Each run below is a few steps of one of 6 hidden systems, one row a step.
Y, run 1, 11 rows:
[[ -5 -17  39 -13  30 -18 -14  23   7 -11  18  19   0 -34  21  -1 -39  16]
 [ -4  -1   5  27  -1  46  14  14   0  23 -31   4 -30 -10 -18  28  -1 -26]
 [  5  -7 -20   5  -8 -19 -28 -23 -14  -1  19   7  32 -23 -51 -18 -13 -24]
 [ 19 -15  -8  19  14  -8 -11  41  22 -19 -13  28  -5  15  13   2 -39  37]
 [ 21  11   7  13  -7   9  16  18  13  22 -30   2   9  29 -18   6  38 -47]
 [ -7 -47  -8 -19  16 -28 -17 -21 -25  11  13   3  31  13  -5 -40   2   8]
 [ -9  16 -26  17   6   2  37  17   0  18 -23  13  -1  19  31  14 -11  49]
 [ 22  18   9  -1 -28 -17  31 -26  20  22   3 -26  10 -13   7 -18  23 -39]
 [-23 -43   3 -24  -8 -35 -20 -15 -19 -14  -1   9 -30  -9  31 -17 -11  15]
 [ -2  35 -29 -31  -9  41  21   1   1   8 -34  12 -15  -7  10  29   1   7]
 [ 12   0  11 -21 -38   2  -8 -18  28   6  57   1   8 -19 -23 -19  14 -13]]
L, run 2, 11 rows:
[[ 21  33  -3  34   1  -6  -4   8 -36 -14  46  19  13  11 -21  15   7 -13]
 [ -7  36   9  46   8   8   3  -5  12   9  49 -14   7  29  11  -2  23   6]
 [  2  43   2  35  40  35  12  13  -6  12  -1 -10  -8  12  30  -3  -7 -16]
 [ -3  13  15  29  36 -14  15 -26   0  16   0 -16   0 -21  46   7 -24 -17]
 [ -4 -22  28  27  17  -1   1   1  49  13 -30 -24 -16 -15  20  -4 -24 -12]
 [  5 -29  30  -1   7   3   8  10   4  16 -39  10 -12 -44 -12  24 -23 -33]
 [-37 -28  17  -9 -28 -21  -8 -21  19  16  -9   7 -12 -40 -21  27   8 -13]
 [-32  -1 -19 -14 -33  10 -28  17  22   8 -24  34 -22 -11 -34   2   6 -10]
 [-21   6 -35 -12 -21 -24 -10   8 -21  18   5  63   9  -9 -15   6  -2   3]
 [-26  -3 -23  -8 -12 -16  -6   8  17  25  21  35  19  33   6 -19  20  35]
 [ -1   3 -25 -29  22  29  14  22 -18  24  -7  25  19  39  17 -25   8  24]]
C, run 3 (11 x 18):
[[ -7  23  20 -28   3 -27 -21  27 -30 -45  15   2 -10 -19   6 -22  -1   0]
 [ 17  -8  -6 -27   0  29 -29 -21   6 -16  -4   2  13 -15 -45  39  -2 -23]
 [ 35  -2   8  28  -5  14  15  23 -30 -23  40 -19   7   9 -25 -19 -11  26]
 [ 13  17   4 -21 -23 -16 -14 -30   4 -10  53  29 -12 -17  21  19   4 -17]
 [ 19 -15   6  41   8  18 -12 -13   8 -19  -1 -16 -11  39 -11  49  12  -1]
 [ 22 -36  -1  -2   9 -13   3 -23  -4   3  36  -7   5  16  40 -40 -16  21]
 [-25 -10  18  -5  -8  21   0  -5  35  22  11  27 -36  -4  27  41   7  11]
 [ 10  -6  -2  10  -9  -2   2   5  31 -21 -37 -42 -19  38  20 -22  14  10]
 [-18 -47 -10 -23 -11   7 -12  -5 -10  33  -6  29 -23  -5  10 -41  -6 -12]
 [ -4  19 -17  -5 -12  15  10  46  35   9 -26  30   3  23  -9  13   9  27]
 [ 13  14 -16   8 -33 -12  19 -11   5  20 -19 -21   4  -2  -7 -49  16 -38]]
B, run 4, 11 rows:
[[  3 -21 -13  -4 -11  -5   3 -53 -11 -13   4 -18 -28  14  45  19   3  16]
 [ 19 -18   0 -21  10  32  25  37 -18   6 -42  19  -1  27  -9  26   8  16]
 [ 14 -20  61   1   9  -7   2  17   4 -27  12 -35  -5 -26 -12  -6  -6  -6]
 [-39  27   0 -14  -5  15  -9  -2  20 -11  28  -1 -27   2  31  11   8  46]
 [  4  20 -20   7  33  28 -36  15  -7 -25 -22   8  15  12 -35  27 -14  -8]
 [ 40 -12  -7  14  -9 -22   2 -13  -2 -27  28 -10  11 -26  -2 -17 -46  23]
 [  6  37  -1   2  -3 -22  21  28   6  11  23  42  10  23  30  12  15  16]
 [  4  -3  16  28  31  17 -14 -10  22  21  19 -12  38  18 -30   3  12 -28]
 [-14   7 -26  -6 -25  -7  20 -37 -26   3  26 -36  14  -8 -13 -26  11  29]
 [  2  49 -15  -4  13   3  37   8 -14  19 -43   6   7  -9  21  15   3 -24]
 [-13 -49  21  37  33 -19   1  -8  -1  26 -13  -7   7 -14   3  -6 -28  -5]]
L, run 5:
[[-24  20  10  53   0  -8  -5  -9 -28 -10  35 -17  -3 -16 -30  13   3  -5]
 [ -1  55  11  27   1  14 -13  12  48   0  22   5 -10  -2  10  11   6 -24]
 [ -7  14 -10  60  13  -2  13   5 -26  28  -7  21 -23   3  17  12 -10 -25]
 [-35   5  29  20  38 -18 -11  -2  33  33  14   3  19 -17  18  -8  -8 -16]
 [ -5 -10  -2  11   2  32  24   2  37  44 -28  13 -21 -12  23  14 -19  -4]
 [-42 -16  13 -12  20 -32   6   4 -15  25 -48   8   2 -29   6  10  -5 -11]
 [-14 -35  -1 -38 -23  -3 -17 -19  46  20  -8  20 -16 -25  11 -15 -10  -7]
 [-12 -33 -28 -13  -9  -1  -5  19  -7   6 -47  29   1  -1 -33  18 -13  23]
 [-10  -4  -2 -55 -29 -31   4   5  -4  12   9  26  25 -11 -16 -17  23   4]
 [-14 -22 -29 -25 -23  23 -13   3  -8  -5  12  20 -18  36  -1  -8  15  45]
 [ 10  22 -33 -37  19  -3  -6   2 -31 -12  -9   8  45  27 -10 -12  11  10]]
H, run 6, 11 rows:
[[ 18 -25   8   5 -24 -14 -19 -16  -4 -11  17  -9  11 -29 -55 -11  -5 -30]
 [-22   2 -17  42   3  34 -18   8  -5   9  38  12   3  19 -41   0   2  19]
 [-15  52  14  23  20 -20  -9  14   4   0   2   5  26  -6 -19  26  17 -32]
 [-19   5  -4  14 -20 -18  11 -18 -28  26  15  -8  -2  16  -1 -39  41 -31]
 [ -1  29 -31  12  24  30 -10 -21  11  27   8  22  -6  22  40  -5  -7 -22]
 [  3  -7   7  14  16 -49  -6 -29  40   1 -24 -21  17   9  32   1  -2 -16]
 [-17 -47  20  17   5  -4  20  -1  -4  37   7   4 -27  -4  34 -21 -13  15]
 [-20 -11  -4 -29  21  21   3 -11  21  25 -42  16   2 -23   9  40 -16   0]
 [-23 -23  -9 -11 -29 -35 -16   8   8 -18 -46  -6 -21 -24 -15 -18 -14   7]
 [  6  -7 -15  -3 -31   6  14  35  11  18  13  52  -9  -8 -10  -4 -18  34]
 [ 10   4  15 -29  -6  -1 -15  34  23 -22 -22  20   5  30 -18  34  32  -5]]
Y, run 7:
[[ -8  21  20  15 -12   5  27  12  16  -4 -13 -46  11 -35 -41   5  -1   3]
 [ -4   2   7  26  19 -10 -38   3 -12 -10  21  12 -24 -15  18 -37 -29 -34]
 [ -2 -16  -2   3  22   3 -11  -5  19  -1 -41  16   7  -5 -10  66 -15  -3]
 [ -5   7   2  -4  -8  17   1  34  13  18  -5  -6  23 -17 -49 -48  -2  -9]
 [ 21 -22  -3  33  20 -17 -10   7 -18  14  30  50   1  16  21   1 -23  -6]
 [ 20 -24 -11  16 -10  -5  26  -3   9   1 -54 -25  16  14 -26  27   3  10]
 [-10  17 -25  -3  -9 -22 -13  10   0   8  -3   2  10  13   3 -72   6 -15]
 [ 15 -18   4 -17  22 -21  11 -10  12  18  -3  34   9  19  53  34  -4  10]
 [-13 -13   5 -17 -35  16  45   0   3  25 -29 -32  -4  -9 -21 -12  29   9]
 [  0  13 -28  -6 -17 -16  -7 -25 -38   2  38  23 -14 -12  26 -37 -11  -6]
 [ 20  -5  -4 -12 -18  -1  11 -17  35 -20 -12   2 -15   1  22  57  -7  29]]
C, run 8:
[[ 18   0   2  42  34  41 -11   6 -12 -10  11 -24  -2  -8 -19 -10 -35  -7]
 [ 27 -10  28 -42  -9 -29  19   6 -20 -20  24  14   3 -18  22  10  -2  18]
 [-24   4   8   9 -10  24 -32 -26  33 -12  23 -20  -8   4 -29  30  22  -3]
 [ 45 -12  -7  10  16  20   0   9 -30 -31   3 -12 -22  17  26 -27 -29   3]
 [ -3 -39   9 -33 -34 -17   3 -17  15  12  26  32  -5 -10  -1  27  12  17]
 [  0  21  -3  45   0  30 -20  14  43 -10  10 -18 -16  35  -2  -8   7   2]
 [ 37 -28  -2 -25  -8  -8  17 -12 -25   6 -12  13 -20   8  42 -28  -1 -26]
 [-39 -20  -8   1 -13   1  -6   5  20  26   4  27   3  28 -17  28  28  35]
 [ 17  32 -28  26   3  15  10   1  30   5 -16 -20  -5  12  29 -42 -19  -7]
 [-14 -31  15 -13 -16 -31  21   7 -29  28 -28  29 -20 -11  11   8  15 -22]
 [-34  18 -20   5  19  -5 -24  10  34   6 -15  -1  37  32 -19  -3  12  22]]
N, run 9 (11 x 18):
[[ 28  26  -7 -36  10  -3  22   1  -2   4 -29  14  -3 -18  45  -8 -16 -26]
 [-39 -14 -20   3 -16  18  12   5 -13  42 -35   4 -10 -20 -29 -26   2  -7]
 [  4  22 -17  -7  -6 -46   2  29   8  10  -9  48  34  12  -1  -4   6  -1]
 [ 25 -60  -4  21 -32 -19  15 -15 -12  20   3  18 -23   0   4  -5 -10  -7]
 [ -6 -26  21  -9  39 -16  12  20 -24  14   2  -7  39  28   4 -26  12  24]
 [  9   8 -26 -25 -30  -3  29 -45 -21   8  31  -2  -3   0  30   0  12  22]
 [-33 -18  -6   5  -8  -3  -8  -3 -13  -7 -26 -21  -2  41 -25  20  44  21]
 [ 25   7 -22 -13  -4 -25 -20   0  -8 -57  10   5   2   6   8   5 -24  37]
 [ 12 -39  15   4  -6  50   7   0  17   0  10 -14 -19   3 -16  26  -7  34]
 [ 14  26  32 -48  13  15  -6  31  -9 -35  11 -11   5   5  -2  -9  22  -6]
 [-24  -2 -12 -24 -21  31 -35 -35   3   0  28  11 -31 -32  -9   4  -5 -14]]
H, run 10, 11 rows:
[[ 13  12  15  46 -29  -5   0  32 -13 -31  34  -7 -29  10 -19  -9   6   9]
 [ 26  13  18 -13  19  25  10   5  -6  23  37  18  40   6 -23  10  19 -29]
 [-24  12 -11   9  19   2 -30 -26 -30 -25  -3 -37   1  35  -6  -4  30 -11]
 [  0  43  -7  27   9  -6  18 -14  -8  12  35 -10   5 -29  26 -29 -25  -2]
 [ 25 -15  -2  29  -8   6  28 -37  15  25 -15 -18   2  18   7  33  16 -23]
 [-14 -35  17  11  26   3 -46 -17   7   3   7   3 -23 -16  11 -19 -25 -34]
 [-38 -10 -19  13   8  -8   8 -18  27  35  -5  -4  35 -14 -14   4 -14  39]
 [-27   7  14  35 -12 -15   9  31  -7   5 -40  14 -41 -11   1  28   3 -13]
 [ -5 -12  -8 -40 -27  -9  -7  -2  13  33   0  41   7 -22 -15 -25   8 -33]
 [-17   1 -37   5  -4   7 -27  17  22  -6 -22  15  -7  53   2  -9  12  27]
 [  5  27  26 -10  12 -46   5  36  12 -10   7  28  12  -6  32  -1  -5   5]]
B, run 11, 11 rows:
[[ 35   4 -30  -4  -3  -1  11   5 -53 -12 -25  23  -4  35   2  15  12 -17]
 [ 46 -40  39  10  -3   0  34  -3  23  15   3 -10   5 -15   4  17 -10  -9]
 [-38  -4  30  -5  -6 -12  13  17  -6  -1  14 -18 -13  31  15  -7  45  36]
 [-12  25   6 -28  29  62 -15 -14  -3  -6  -7 -21  -4 -10  -9  19   7 -20]
 [-10  -7 -17  21 -10 -14   2   0 -11 -29 -21 -22  -7 -35 -24   8 -40  40]
 [ 21  19  -1 -15  28 -25  -7  20 -10 -22  -2  30  -4   9  53  -5 -21   3]
 [  6 -25  17  14  14  17 -12  23  34  27  31  38  22   0 -24  11 -16   6]
 [-10  17   0 -13 -21 -29 -20  -7   5 -25  30 -22  26  14 -28 -28  32   5]
 [ 14  55 -34  17 -14  37  18 -20   7  16   9  -3 -10  -4  11  -4  -2 -19]
 [  1 -20 -14  49   6 -38  13 -16 -31   9 -23   3  14   4 -16  35  -5  -6]
 [ 28 -29   8 -37  19  -6  25 -17  -1  14  -2 -14  19  19  44 -29   3   8]]
N, run 12:
[[-10 -10  22  28  18 -26 -15  39  11 -12   8  28 -18  30  31   8  -4  23]
 [ 37 -30   9 -28  23  16  23 -28 -22   1 -13 -10   3 -19  24  19 -26  -6]
 [-28  13  -6 -22  -6  30  15   8   3  16  -7 -37  14   3 -22 -49  21  17]
 [-17  41 -26  -6 -27 -15 -11   8  -8  -8  15  47 -15   8   6  28  19   4]
 [ 18 -56   8  11  -8 -21 -22 -12  10 -14 -30  -2  -4  -3 -30  28 -12 -17]
 [ 25  -9   7   4  29  13  -5  26   3  -9  29 -10  22  10   4 -54 -28  25]
 [ -4  17  19 -10 -10  29  37 -15 -11  29  40   8 -12 -12  13  33  22   2]
 [-25   5  10 -26  -4 -24 -23 -16   2 -17 -34 -28  -1  13  -6  -3  41 -34]
 [ -5   8 -51  28   8   0 -38 -16  -8 -17  11  16  -3   0  -3 -15 -40  16]
 [ 29  -2  20  35   1  11  32  17  22   9   0  -5  21  -2 -27  47  -7  15]
 [  9   5  43 -17  -9 -13   8  23  11 -18   0 -22 -32  -7  35 -35   9 -11]]

Which system made each run below?
run 13, 2 rows:
[[-18 -19   5 -25 -26 -22   5 -18  15  33  12  12  28  11 -26  11  45  -6]
 [-12  45 -27  41  27  35  -3   8 -10   9   3  -7  -4  28  10 -17  -3  -2]]

C
run 14:
[[-38   5  18  32  -5 -13  -6 -18 -34   9  33 -22   0 -18 -30  -5  21 -16]
 [-12  21 -39 -34   1   3   8 -48  14   8 -29 -15  10  -2  33  11   2   6]]

B
run 15:
[[ 15 -12 -21  15   9 -17  -4 -43 -42 -14   4 -30  14 -22  -6 -21 -29 -10]
 [-22  19 -21  20  -3 -21 -21  10  48 -16 -30   8 -16   1  22   9 -26  23]]

Y
run 16 (2 x 18):
[[ -2 -27   4 -25   3 -32   6   9  10  24 -32  48   4   1  22  33   1  -3]
 [-30 -51  -8 -26 -14  -1  -3 -13   1  40 -13   8   6   7 -14 -33  17   2]]

L
run 17, 2 rows:
[[-10 -44   9 -49  -2  -7 -18  -2  32   9 -23  21   2 -26  -6   1 -17   5]
 [ -2  13  19   9  -4  41   4  51  30   1  -5 -17  -3   8 -34 -25   9   9]]

C
run 18 (2 x 18):
[[-14  -9 -19 -30  17 -40   2 -27 -31   8  10  14  35  14  22  -6   8  22]
 [ -3  11   2  -4  -8  18  50   3  31  18  -9 -22  -8  -2  37  -1  -4  44]]

Y
run 19:
[[ 49 -23   4   8  10 -21  21  20 -18 -18 -34  -9  11 -16  -3 -16 -39  -5]
 [ 19 -44  55 -10 -11 -20   8  -4  11 -13  27 -17   1 -12 -12  19  11   6]]

L
run 20, 2 rows:
[[ 16   0  -7 -28  31  -5 -21   8  -2 -30 -30  -2  33  42  -6  25  15   3]
 [ 36  -7  13  16  -5  35  22  13   3  -3  34 -21  -3 -23 -11 -32 -32  16]]

B
run 21, 2 rows:
[[-22  11  -5  37 -29  38  22   1   4  30   4  -1 -32  10 -14  20  24   0]
 [ 29   7  -6  -8  -8 -35  -5 -28 -35 -31  25 -13  23 -26 -18 -10 -11 -17]]

Y
run 22, 2 rows:
[[-37   0  -7 -28 -17  36 -26 -11   6  10 -12   2 -13 -22 -43  15  18 -18]
 [  7   1 -27   5 -26 -18 -16  -9   3 -40 -43 -27 -27 -14  -5 -15 -20  -7]]

B
run 23:
[[ -3  31 -46 -26 -17  22  17 -41 -24   4 -12 -11 -13  -5  24  -6   6  -2]
 [-21 -20 -25  41 -22 -29   1   3 -21  -5 -27  14 -18  -9 -22  23 -20  26]]

C
run 24:
[[  8 -18 -13 -50   3 -13  -8  -3  45  -7 -35  10  20   0  13  13 -14  22]
 [ -4 -28  15  -7 -14 -20   4  41  -5 -30 -16   1 -28   5   9 -15 -10  46]]

H
run 25 (2 x 18):
[[-25 -26 -30 -26   8 -16 -22  -9   4   2 -12  29  -1  12  29  -4 -17  43]
 [  3  -6  -1  19 -18  25  18  11  61  27 -27  -7  -8 -21 -10   0 -21   4]]

C
run 26 (2 x 18):
[[  3 -38 -22  26 -11  16 -11  -5 -30  14  13  36 -17 -15 -29  11 -30   1]
 [-27  20   2   3  -8   5 -35   1  50  -6   7   7  11 -11 -38  32   8  -4]]

H
run 27:
[[-15 -16  11  14 -10 -13  25 -31  21  11   3 -51 -12   8  33 -19  11  26]
 [-21  29 -19   0  28  10   4   5 -33 -13 -25  -2 -10  36  35  16  12  24]]

N
run 28:
[[-14  36 -15  16 -11 -37   3  -3  15  27   4  42  -3   2  35   2   9 -22]
 [ 29 -46  26 -44  -7  -8  22 -14  14   2 -24 -13   7 -24   7  10  -8  -2]]

Y
run 29:
[[  2  33  -5 -36  26   2  -7  28 -18 -19  12  29  24 -18   0  -3 -25  20]
 [ 16 -12  26  31   0  42  12   3  44  22  26  -4 -14  14   4  16   6  -1]]

Y
run 30:
[[  7   5  22 -22 -37 -21   4  29  18 -37   5 -13 -24   2   7 -18  13  30]
 [ 45 -10   8 -28  11  33  30  38 -22   4   5  19  16  16  -4  -7  -3  16]]

H
run 31 (2 x 18):
[[-23  18  -4   6  10 -13 -13 -33  -2  33  16   5  23 -34 -10 -16  -4 -48]
 [-27   5  -9  30 -14  11   3  15  45  15   3  12 -24 -14   9   6 -28  38]]

L
run 32, 2 rows:
[[  1  25  15 -31  31  20 -14  -8 -17 -24  26  10   5 -31  10  36 -21   5]
 [-14   1  27  24  -8  46  -8  13  31  -4  20 -21 -21 -18 -33  19  -3   8]]

Y
run 33 (2 x 18):
[[ 31  21 -28 -20   2  12 -21 -28  43 -15  10 -12  38   1 -17   2 -11  -4]
 [  8 -18  17  60   5 -27  -2  19 -15 -24  15 -24  -8  27  -4 -11  -4  21]]

H
run 34:
[[-21   6  23   1  18 -22  -1  32 -46 -16 -41  -4  -9   0 -13   8  19 -25]
 [ -7   3 -25 -40  25  -1 -20 -17  -4  -2  -4  -2  56 -12 -30 -12 -13  11]]

C
run 35, 2 rows:
[[-25 -16 -22  17  -6   3   3 -32 -14  29  28   3  -6  42  19 -10  29  21]
 [-10  41  14   5  42  10  -3   6  31   7 -21  -2  -5 -10  44  10 -15 -23]]

H
run 36 (2 x 18):
[[ -6  -4  12 -29 -33  22  42   4  10   3   3 -27  -8 -16 -10   6  14  46]
 [-21  42  22  12  26   6  -3  28 -15 -26 -31 -24 -22   2  10  15  10 -15]]

B
run 37, 2 rows:
[[ 15  30  -9  24 -31 -12   5  41  12 -34   5  12 -27   0   3   1 -18  31]
 [ 26 -19   6  -7 -26 -30 -23 -23  22  -3  -4   6  -3  -3 -11  -7  12 -59]]

C
run 38 (2 x 18):
[[-32  10  28 -13   8  29 -28  13  31 -17 -18 -32 -34  -7   2 -13   6  -4]
 [ 31   8 -29   0  -8   1  -4 -23 -16  -9 -25  25 -11 -30   0  30 -32 -34]]

L
run 39 (2 x 18):
[[-25 -17  18  26 -19 -35  20  -5  -8  23  30 -19   2   6   2 -37  25  15]
 [ -9   2 -10   2  23 -29   3 -28 -18   2   4   9   7  41  50  26  17  16]]

N
run 40:
[[ 11 -18  30   3  20  27 -16  23  29 -33 -11 -27 -24 -13   2   1 -33  16]
 [-30  31   3  20   9  14 -27  16 -15   9  -4  22  -9   5 -30  13  23 -48]]

Y
